[[ -52  -50    9   75]
 [ -71  -57   17  100]
 [ -49  -48   -2   69]
 [ -52  -53    0   71]
 [  80   60  -22 -105]]
=>
[[-71 -57  17]
 [-49 -48  -2]]

[[ 10   0 -56]
 [-42  88  15]
 [ -9  60 -45]
 [-68 103 100]
 [ -7  23 -29]]
=>
[[-42  88  15]
 [ -9  60 -45]]

[[ 52 -43 -51  -1]
 [ 46 -44 -51  10]
 [-90  22 -33  34]]
=>
[[ 46 -44 -51]
 [-90  22 -33]]

[[ 65  72  58  82 -94]
 [-25 -30 -31 -30  30]
 [-35 -39 -25 -37  48]
 [-34 -34 -39 -42  40]]
=>
[[-25 -30 -31]
 [-35 -39 -25]]

[[ 74  60  21]
 [-50  15  83]
 [ 70  -8 -78]]
=>
[[-50  15  83]
 [ 70  -8 -78]]

[[ -1 -10   7]
 [ 85  37 -67]
 [ -7  35   4]
 [  4  43 -12]]
=>
[[ 85  37 -67]
 [ -7  35   4]]
---
[[  41   37  -73  -64  -16    1  -40]
 [  19   30  -32  -55  -54    6  -60]
 [  24   31   27   13  -62  -40 -101]]
=>
[[  24   31   27   13  -62  -40 -101]
 [  41   37  -73  -64  -16    1  -40]
 [  19   30  -32  -55  -54    6  -60]]

[[ 47 -20  20  74  89  18 -31  13]
 [ 26  -1 -71 -10  11 -19 -51  31]
 [-91   0  72  60 -80  47  -7  -1]
 [ -3 -20 -60  -9  -6 -68  24 -37]]
=>
[[ -3 -20 -60  -9  -6 -68  24 -37]
 [ 47 -20  20  74  89  18 -31  13]
 [ 26  -1 -71 -10  11 -19 -51  31]
 [-91   0  72  60 -80  47  -7  -1]]

[[  45  -99  -93   47   44   68   40   39   47   47   -1   12 -102  -95]
 [ -53    9    0  -57  -52   69  -51  -49  -56  -55   -2  -30   14    3]
 [ -15  -33  -35  -16  -14   66  -15  -16  -16  -15   -2  -14  -32  -34]]
=>
[[ -15  -33  -35  -16  -14   66  -15  -16  -16  -15   -2  -14  -32  -34]
 [  45  -99  -93   47   44   68   40   39   47   47   -1   12 -102  -95]
 [ -53    9    0  -57  -52   69  -51  -49  -56  -55   -2  -30   14    3]]

[[ 12 -60 -17 -18  35  18]
 [-16 -21 -19  -5 -17  -6]
 [ 44   9   2  -8 -19 -69]
 [ -5  -2  16  12   6  26]
 [-12  78  10  24   8  29]
 [ 25 -64 -11  -7  23  10]
 [-38  18   3   5 -29 -19]
 [-13  -6  -8  11 -41  17]
 [-24 -41   2   5 -23   9]
 [-13 -83  -9  -5 -23  55]]
=>
[[-13 -83  -9  -5 -23  55]
 [ 12 -60 -17 -18  35  18]
 [-16 -21 -19  -5 -17  -6]
 [ 44   9   2  -8 -19 -69]
 [ -5  -2  16  12   6  26]
 [-12  78  10  24   8  29]
 [ 25 -64 -11  -7  23  10]
 [-38  18   3   5 -29 -19]
 [-13  -6  -8  11 -41  17]
 [-24 -41   2   5 -23   9]]

[[  43  -20]
 [-111    4]]
=>
[[-111    4]
 [  43  -20]]

[[-24  76]
 [ 51  89]
 [ 23  81]
 [ 45  82]
 [-17  83]
 [-97  82]
 [-29  82]
 [-42  82]
 [ 43  82]
 [-88  82]
 [-74  78]]
=>
[[-74  78]
 [-24  76]
 [ 51  89]
 [ 23  81]
 [ 45  82]
 [-17  83]
 [-97  82]
 [-29  82]
 [-42  82]
 [ 43  82]
 [-88  82]]
---
[[ 34 -88 -81]
 [-58  11  13]]
=>
[34 11]

[[ 86 -77  -9]
 [-55 101  25]
 [-51  90  33]
 [-23 -16 -19]
 [-50  90  23]]
=>
[ 86 101  33]

[[ -3  12 -18 -49]
 [-11 -59  11  17]
 [-12 -21   0  32]
 [-11 -79   6 -37]
 [-11  18 -16  11]]
=>
[ -3 -59   0 -37]

[[ -56  -57  -38  -52   46]
 [ -73  -79  -76  -77   81]
 [ -68  -57  -67  -70   51]
 [ -66  -79  -73  -80   80]
 [ -78  -81  -88 -105   83]]
=>
[-56 -79 -67 -80  83]

[[ 74 110  20]
 [103   1  39]]
=>
[74  1]

[[ -3 -11  12 -35]
 [-81  -2 -47  58]
 [  1 -66  -1 -35]]
=>
[-3 -2 -1]

[[ 12  60  53  10  24]
 [-79  -5  77  10  72]
 [ 27  51   5 -86  24]]
=>
[12 -5  5]

[[ -42   61   28  -62  -91]
 [  -7   39   -7  -27  -43]
 [  18   15   -6   14   -9]
 [ -37   59   34  -22 -104]]
=>
[-42  39  -6 -22]
